Each row is where one point has got to under a steady rotation. How many ticks took it there?
The counts run from 0 to 443.
[-1.76 -3.22  0.32  1.58 -1.00  0.90  1.05 -1.73  1.65 -0.37  1.69  0.09
 -0.69 -2.24  1.61 -1.31  1.96 -1.53 -0.42  0.97  0.09  0.45 -0.33 -0.68
  0.60  1.19 -2.92 -1.16  1.91  1.39 -3.11 -2.95  1.48  5.53 -1.31  0.59
  1.42 -3.50  0.63 -1.83 -0.01  1.16  0.20 -2.29 -2.44 -0.18 -3.42] -> 415
[-3.19 -2.50 -0.94  2.01  0.73 -1.03  0.80 -0.13  2.15 -0.19  1.34 -1.45
 -2.52 -1.40  3.07  0.10  1.10 -1.13  0.93  0.47  0.39  2.91  1.49  0.33
 -1.51  1.86 -1.36 -1.13 -1.28  0.47  1.45 -1.98  2.57  4.22 -0.45  2.15
 -2.72  3.50 -0.87 -1.36  2.43 -0.24 -0.66 -3.33 -2.69  1.70 -1.91] -> 220
[-3.42 -2.34  1.63 -0.24 -0.64  0.67  1.11 -2.08  0.79 -0.73  2.57  1.20
 -0.73 -1.98  0.17 -2.69 -0.04  1.48  0.65  0.75  0.74  0.42 -2.01 -1.33
 -1.68  2.56  0.72  0.32 -1.36  3.98 -2.54  0.35  0.72  2.38 -1.35  1.56
 -3.58  1.57  1.32 -0.78  1.46  0.85 -1.42 -3.56 -4.24  2.03 -1.35] -> 73
[-3.98  0.77  0.09  2.22  0.47 -1.04  0.77 -2.79  0.38 -0.47  2.15  0.12
 -2.26 -1.27 -0.26 -3.27  0.88  1.83 -1.09  1.71  0.61 -0.78  1.39  0.51
  0.79  1.84 -0.17 -0.14 -2.01  2.09 -1.74 -1.32  1.10  2.13  0.31  2.06
 -1.33 -0.47  1.81 -2.36  3.83  1.46 -1.36 -2.76 -4.19 -1.49 -2.26] -> 262
[-2.65 -1.59  0.82  0.40  0.23 -0.35  1.93 -3.20  2.50 -0.78  3.69 -0.56
 -0.57 -3.58  2.18 -1.98  1.88  1.60 -0.42  0.61 -0.22  0.31  0.45  0.11
  0.07  1.86 -1.55 -0.74  0.71  2.95 -2.08 -2.88  0.21  3.59 -1.71  0.94
 -1.17 -0.84  1.31 -2.32  1.38  1.68 -0.90 -2.10 -3.23  1.82  0.52] -> 187
[-2.46 -4.59 -1.40  0.91 -0.04 -0.24  1.82 -0.75  1.98  0.09  3.30  0.47
 -1.11 -2.12  3.51 -0.48  1.36 -2.14 -1.21  0.65  1.05  0.58  1.24 -0.29
 -0.88  0.55 -1.28 -1.57  1.17  0.73 -2.01 -1.59  2.56  5.40 -0.95  3.42
 -0.83 -0.49  0.79 -2.43 -0.35 -0.79 -0.59 -3.16 -2.03  1.82 -1.87] -> 146
[-1.31  0.15  1.54  3.87  0.32 -0.78  1.35 -0.18  1.26 -0.50 -2.03 -1.61
 -2.88 -1.51  0.36  0.33  1.17 -1.59  1.94  2.15  2.50  1.19 -1.48  0.79
 -0.37  3.47 -2.32 -1.44 -0.84  0.55  0.99 -1.48  3.44  3.61 -0.26  0.87
  0.79  0.17 -0.65 -1.38  1.72  1.61 -0.43 -2.21 -4.50 -0.32 -3.41] -> 259
[-3.57 -2.95  0.76  0.46 -0.38 -0.26 -0.01 -2.03  1.56 -2.12  2.67 -0.71
 -1.74 -0.97 -0.30 -0.83  2.05 -0.89 -0.42 -0.76  0.67  1.23 -0.79  1.19
  0.00  1.53 -3.56 -1.15  1.02  3.39 -2.76 -1.61  0.37  4.80 -1.02  0.72
 -0.94 -0.52  1.78 -1.14 -0.79  1.94 -0.17 -3.71 -3.58  1.87 -1.41] -> 13
[-2.94  0.31 -1.32  2.77  0.11 -1.47  1.65  1.63  1.33 -0.36  0.74 -2.00
 -1.06 -0.35  1.81  0.13 -0.96 -1.73  2.77  1.69 -0.25 -1.58  1.78  1.50
  0.69  2.54 -0.25  0.48 -1.19  0.89 -1.46 -1.04  1.15  4.07 -1.10  2.61
 -1.39  0.51  0.07 -2.32  2.12  2.33 -1.47 -4.84 -2.91 -0.75 -2.74] -> 358
[-3.44 -0.27 -0.11  2.26 -0.74 -2.00  1.21  1.64 -0.59 -1.00  0.66 -1.48
 -1.59  0.57 -0.33 -1.60  0.16  0.56 -0.17  1.53  1.89 -0.21 -1.29  1.34
 -0.71  6.12 -0.13  1.16 -0.51 -0.36 -1.71 -0.28  2.35  3.10 -0.75  2.10
 -1.82  1.84 -1.24 -1.36  1.51  1.16 -1.14 -3.98 -4.11 -0.06 -2.13] -> 298
[-0.63 -1.08 -0.10  3.02 -2.01 -1.21  2.08  1.30  0.01 -0.34 -0.49 -2.11
 -1.89  1.31  1.27 -0.48 -1.28 -0.74  2.61  0.43  0.93  1.24  0.10  1.44
 -0.84  2.04 -0.14  0.70 -1.38  0.49 -1.75 -1.39  1.76  5.85 -1.31  2.25
 -0.45  0.50  0.68 -0.08  1.41  1.75  0.19 -5.31 -3.79 -0.47 -2.01] -> 70
[-1.76 -2.44 -0.77  1.59 -0.16  0.17  2.52  1.48 -0.22 -0.02  1.80 -2.34
 -0.07  0.20  1.51 -0.88 -2.62 -1.90 -0.05  0.82  2.08 -0.34  1.56  0.94
  0.12  4.07 -0.39  2.15 -1.18 -0.49 -1.46 -1.50  1.28  4.47 -2.09  3.36
 -1.68 -0.38 -0.58 -1.97  0.07  3.31 -1.27 -5.11 -1.99 -0.17 -1.01] -> 60
[-2.55 -0.14 -1.79  2.47  2.12 -1.06  2.89 -0.87  0.67 -1.80  0.68  0.03
 -2.64 -1.39  3.33 -0.60  0.16 -1.38  0.48 -0.14  1.08  1.45  0.33  0.33
  2.28  5.73  0.19 -0.56 -1.05  1.15  1.95 -1.01  2.40  2.03 -1.09  2.36
 -3.53  1.34 -1.98 -1.21  0.41  0.94 -0.90 -4.47 -2.75  1.67 -0.78] -> 229
[-2.16 -0.56  2.13  1.95 -2.22  0.03  1.33 -1.15  1.49 -1.06 -0.35 -0.58
 -0.61 -3.45 -1.26 -2.77  0.96  2.97 -0.10  1.08 -0.33  0.58  1.33 -0.05
  0.12  2.60 -1.28  0.23  0.52  1.08 -0.62 -1.05  1.33  4.12 -1.53 -1.09
 -3.08  1.48  0.95 -2.24  2.65  1.82  0.85 -1.14 -5.78  0.24 -2.41] -> 217
[-1.23 -4.58 -0.01  2.52 -1.56  1.17  2.65 -0.99  0.88 -0.44 -0.57 -0.34
 -1.08 -3.30  3.55 -1.19 -1.45 -0.84  0.50  2.13 -0.19  1.98  0.94 -2.15
 -0.96  4.27 -0.49  1.03  1.16  1.54  0.51 -1.07  0.87  4.54 -0.77  0.79
 -0.46 -3.58 -1.14 -1.57  0.24  0.78  0.70 -1.78 -3.74  0.38 -2.16] -> 419
[-4.09 -0.32 -0.24  2.80  0.46 -1.01  1.97 -0.40 -0.41 -0.53  2.73  0.00
  0.56 -0.77  2.78 -1.35 -0.11 -0.80 -0.44  0.20  1.98  0.17 -1.46  0.76
  0.93  5.92 -1.75  0.48 -0.45  0.79 -0.96 -2.66  2.20  0.45 -2.96  1.11
 -1.59 -0.49  0.75 -2.29  0.84  1.83 -3.13 -2.73 -1.97  0.65 -1.90] -> 412
[-2.48 -0.98  0.10  3.64 -2.33 -0.36  0.38 -1.75  0.85 -2.36  2.16 -0.10
 -0.91 -1.41 -1.26 -1.88  2.41  2.19 -0.06  1.21 -0.28  0.55 -1.02  0.33
  0.35  2.15 -2.27  0.93 -0.51  2.02 -0.99 -0.74 -0.17  3.77 -2.58  0.21
  0.04 -1.99  0.94  0.13  3.36  2.14 -0.54 -1.10 -5.59 -0.56 -4.67] -> 396
[-3.93 -2.47  1.13  0.96 -0.94  0.30  0.39 -2.34 -0.57  0.62  1.09  0.04
 -0.12 -0.14 -0.12 -1.45  0.17  0.38 -1.29  1.00 -1.40  1.09 -0.86 -1.60
  2.08  2.67 -0.79  1.48 -0.69  1.30 -2.98 -0.88  2.03  4.83 -0.26 -0.49
 -2.17  1.52  1.71 -0.13 -0.79  2.70 -0.22 -4.56 -3.87 -1.26 -2.91] -> 381
[-2.96 -2.97  0.66  3.31  0.73  1.39 -0.74 -1.65  1.98  1.60  2.23 -1.86
 -0.46 -1.75  0.45 -0.83  1.78 -0.99 -0.32  1.71 -0.77  0.99  1.19 -0.97
 -1.54  2.85 -0.32 -0.35 -2.63  0.62 -0.46 -1.91  0.94  4.87 -0.76 -0.17
 -3.84  1.21 -1.46 -0.48  1.17  1.50 -0.98 -4.00 -1.15  0.07 -3.36] -> 37
[-3.86 -0.52  1.73 -0.19  0.80  0.22  1.40 -1.08  1.51  0.02  1.94 -0.59
 -0.10 -3.58  1.89 -0.70 -0.11 -2.65  2.14  0.49  0.93 -1.20 -1.75  0.06
  1.89  4.31 -1.77  0.40  0.48  3.56 -2.70 -2.08  1.76  3.17 -1.88  0.40
 -0.94 -0.73  1.09 -1.97 -0.65  3.30 -2.00 -3.99 -3.13  1.45 -1.21] -> 54
[-1.73  0.16 -0.36  2.74 -2.05 -1.68  3.12  1.38  0.04 -1.19 -0.78  0.23
 -0.33 -1.05  2.54 -0.01 -0.93 -1.55  1.92  0.51  0.56  0.52 -0.86  0.43
  3.61  4.31 -2.53  0.58  1.61 -0.58 -0.42 -2.42  3.96  4.04 -1.94  1.08
  0.30 -0.36  1.26 -2.17  1.64  1.55 -0.47 -3.22 -4.33  0.30 -2.27] -> 144
[-3.34 -0.61  0.86  1.53 -1.54 -1.06  0.83 -1.18  2.65 -1.78  1.26 -0.30
 -0.11 -1.54  0.34  0.44  0.21 -0.08  2.56  2.22  0.45  0.50 -3.45 -1.06
  0.55  3.01 -2.79  0.91 -0.65  1.59  0.49  0.13  1.80  4.17 -1.78  0.23
  2.00  1.68  1.04 -1.66  2.77  2.28 -2.85 -3.29 -4.75  0.88 -1.86] -> 392
[-1.80 -2.39  0.19  2.83 -0.61 -0.46  1.40  1.32  1.88 -1.12  0.51 -0.36
  0.30 -2.55  1.62  0.03  2.79 -1.86  0.63  1.28  0.72  1.72 -0.64 -0.31
 -1.58  3.71 -2.25 -1.85  0.21 -0.56  0.57 -0.66  2.86  4.49 -2.18  1.24
 -1.13  0.22 -1.41 -1.81 -0.90 -0.07 -1.50 -1.90 -2.94  1.26 -4.79] -> 86
[-3.54 -0.95  1.88  2.62 -1.96  0.78 -0.93 -1.75  2.41 -0.88  0.25 -1.24
 -1.80 -1.77  1.36 -1.37  0.21 -0.61 -0.70  0.80 -1.74  2.64  3.06 -0.17
  0.75  2.94 -2.71 -0.03  0.47  0.18 -1.29 -2.72  0.13  3.90  0.02 -1.57
 -1.96  0.49  0.29 -2.95  1.53  0.25  1.80 -3.77 -3.42  0.88 -2.03] -> 276
[-0.98 -1.69 -0.84  2.93  0.55 -0.21  3.00 -0.23  1.86  0.04  1.38 -1.45
  1.47 -2.35  1.45  0.71  0.94 -2.88  2.25  0.72  0.29  0.19 -1.17 -1.20
  0.60  4.52 -1.72 -0.13 -0.87  0.95  2.22 -1.45  0.72  4.51 -2.75  1.91
 -0.78  0.35 -0.48 -1.58 -0.17  2.17 -1.45 -3.41 -2.07  2.10 -1.29] -> 95
[-2.19 -0.69  2.24  3.03 -2.14  0.67  1.37 -3.05  0.69 -1.77 -0.95  1.08
  0.25 -0.84  0.35 -1.02 -0.03  0.59  0.17  0.66 -1.06  1.91 -1.07 -0.35
  2.31  3.63 -3.70  0.98  0.16  1.79 -0.65 -1.92  1.80  3.91 -2.57 -1.22
  0.14 -0.14  2.71 -1.92  0.15  2.36 -0.16 -2.93 -4.32  1.10 -0.96] -> 103
[-1.32 -0.88  2.28  1.10 -0.12  1.05  2.75 -2.22  3.19 -2.08  0.58  0.76
  0.13 -3.83  0.26 -2.07  2.84  1.48 -1.05  1.66  0.49 -0.39  1.23 -0.05
  0.61  1.68 -3.15 -1.95  0.48  1.15 -0.66 -0.37  1.31  4.11 -2.31  0.53
 -1.08 -1.49  0.51 -2.82  0.59  2.39 -0.78 -0.93 -4.51  0.07 -3.66] -> 177
[-2.13 -4.17  1.89  0.19 -1.45  0.92  0.55 -2.01  3.01 -1.10  1.34  0.68
 -1.04 -3.83  1.32 -1.36  0.15  0.90  0.24  2.41  0.39  2.46 -0.40 -2.43
 -1.77  0.73 -3.33  0.46 -0.33  1.43 -0.96 -0.75  2.29  3.76 -1.03 -0.30
 -0.19 -0.34 -0.25 -1.68  2.50  0.73 -1.54 -1.07 -4.32  0.66 -2.95] -> 122
[-1.81 -0.69  2.27  1.65  0.63  0.03  2.05 -1.04  1.16 -0.43  1.00 -0.21
 -1.22 -1.44  0.98 -0.93 -1.22 -0.74  1.97  1.25  2.04  0.80 -2.33 -0.33
 -1.52  5.01  0.36 -0.04 -3.06  2.79  0.47 -0.33  1.29  2.68 -1.26  1.70
 -2.14  1.01 -1.21 -0.83  1.53  1.95 -1.72 -4.67 -2.85  2.12  0.31] -> 343
[-1.89 -2.42  0.75  0.72 -1.37  0.65  0.58 -0.92  2.16 -2.35  3.25  0.27
  0.48 -1.06 -0.91 -2.01  1.47 -1.53 -1.41 -0.36  0.28 -0.23  0.55  0.16
  0.89  3.49 -2.63 -0.51 -0.05  0.56 -2.00 -1.59 -0.42  3.21 -2.79  1.90
 -3.31  0.08  0.48 -2.98  1.33  1.95 -0.15 -4.66 -2.18  2.44 -1.40] -> 366
[-2.99 -0.37  1.14  0.42 -0.13 -0.34  1.24 -0.34  2.85 -0.91  3.10 -1.24
 -0.88 -1.92  0.58 -0.57  1.16  1.16  1.26  0.46 -0.11  0.06 -1.38  1.23
 -0.11  1.23 -1.78 -0.72 -1.48  1.60 -3.78 -2.85  0.45  4.05 -2.80  0.73
 -3.20  0.37  1.05 -0.67  3.06  1.79 -2.60 -3.79 -3.60  0.85 -1.79] -> 128
[-2.54 -0.88  0.62  1.89 -1.77 -0.94  1.16  0.95 -0.14 -1.85  1.77 -0.97
 -1.36  1.76 -0.42 -1.58 -0.48  0.14  0.96  0.43  1.58  0.71 -2.30  2.22
 -1.00  4.47 -0.72  0.85 -1.12  0.46 -3.43 -2.28  0.76  3.78 -2.63  1.26
 -2.20  0.30  0.95 -0.24  1.96  1.88 -1.61 -5.29 -3.59  0.37 -0.73] -> 69
[-2.49 -3.06 -1.46  2.51  0.57 -1.47  1.22 -0.57  0.88  0.18  2.57 -2.10
 -2.60 -0.38  3.04 -1.27 -0.80 -3.06  0.14 -0.23  2.85  0.73  0.58  1.54
 -1.60  4.12 -1.00 -0.33 -0.59  1.73  1.23 -2.51  1.03  2.69 -1.41  3.96
 -1.47  0.93 -0.27 -2.26  1.47  0.97 -0.61 -3.06 -1.81  2.34  0.18] -> 279
[-3.18 -1.87  1.93  2.88 -2.43  0.94  0.62 -0.94  1.78 -0.94  0.81 -0.01
  0.15 -0.95  0.46 -1.91  1.38  2.85 -1.07  2.45 -0.78  2.53  1.88 -1.02
 -2.11  2.90 -0.92 -0.50 -1.39 -0.66 -1.30  0.14  1.60  5.13 -1.61 -0.69
 -2.40  1.29 -0.23 -1.90 -0.69  0.31 -0.54 -3.76 -2.95 -0.14 -3.24] -> 390
[-1.50 -3.58  2.56  1.12 -1.76  1.11  1.05 -2.42 -0.03 -0.58 -0.67  0.76
 -1.24 -1.89 -1.67 -3.02  0.89 -0.51 -1.40  0.77  1.86 -0.38  1.17 -0.65
  0.22  2.33 -2.06 -1.05  0.68  1.91 -1.83 -0.43  2.17  5.03 -0.63  1.82
 -0.51 -0.91  1.32 -2.50  0.15  2.38  1.87 -1.44 -4.72 -0.25 -2.45] -> 291
[-1.59 -1.25 -1.08  3.21 -0.60  0.34  3.69 -0.14 -0.24 -0.58  0.33 -0.56
 -0.68 -1.15  4.15 -1.70 -3.18 -0.29  1.68  2.58  0.01  0.28  1.48 -0.81
  0.36  4.13  1.58  2.25 -1.14  0.79 -0.04 -1.17  0.59  3.97 -0.93  2.17
 -0.42 -2.50 -0.39 -2.31  1.01  1.22 -0.18 -4.18 -3.25 -0.17 -0.37] -> 418
[-1.08 -2.12  1.66  1.48  0.01 -0.15  3.83 -0.19  1.14 -0.72 -0.87 -1.27
 -0.71 -0.84  2.20 -0.41  0.40  1.02  1.04  0.53  1.01  3.13 -1.04  0.26
 -2.75  4.13 -0.39 -0.99 -1.07  0.61  0.27 -0.99  1.42  5.46 -2.47  1.63
 -2.85  1.91 -1.14 -0.77 -1.97  0.89 -1.19 -3.32 -3.01  1.95 -0.13] -> 160
[-2.53 -2.58  1.78  0.25 -1.10 -0.51  1.06 -2.51  0.35 -2.21  1.04  1.25
 -3.20 -2.34 -0.53 -1.72 -0.33 -1.83 -0.50  0.42  1.35  1.32 -3.10 -1.36
  2.32  4.76 -2.18  0.52  1.12  2.98 -0.58 -0.81  1.96  1.09 -0.46  1.21
 -0.79 -0.74  0.52 -0.60  1.99  1.51  0.77 -3.28 -4.43  1.64 -0.10] -> 287
[-2.99 -0.57 -1.27  0.56  1.73 -0.68  2.97  0.70 -0.20 -0.90  1.68 -2.20
 -1.45 -0.81  1.86  0.48  0.72  0.97 -0.58  0.90  1.65  0.28 -0.71  1.55
  1.08  3.55 -1.40  0.56 -2.49 -0.84  0.19 -1.57  2.89  3.44 -2.39  2.94
 -1.60  0.80 -1.33  0.27  2.10  3.39 -3.76 -3.07 -2.51 -1.08 -2.73] -> 174
[-1.10 -4.51  1.94 -0.49 -2.47  1.59  1.12 -0.81  2.28 -2.57  2.29  1.43
 -1.91 -1.92  0.82 -1.73  0.03  0.70 -0.99  0.45  1.01  1.80  0.27 -0.84
 -2.05  1.95 -2.53 -1.63  0.19  1.35 -2.94 -1.59  0.59  4.61 -1.78  1.84
 -0.88 -2.05 -0.26 -1.60  1.54  0.06 -0.50 -3.12 -2.98  1.47 -0.73] -> 425
[-3.48 -0.62  0.13  1.99  0.21 -1.17  0.75 -1.92  1.00 -0.85  2.68  0.45
 -0.76 -2.17  0.80 -1.63 -0.55 -2.60  1.24 -0.04  1.83 -0.38 -1.14  0.79
  1.54  3.41 -3.80  0.29 -0.18  3.14  0.04 -2.15  2.13  0.78 -2.41  2.43
  0.68 -1.26  2.00 -2.32  3.36  2.38 -2.41 -1.46 -3.78  0.67 -1.87] -> 49
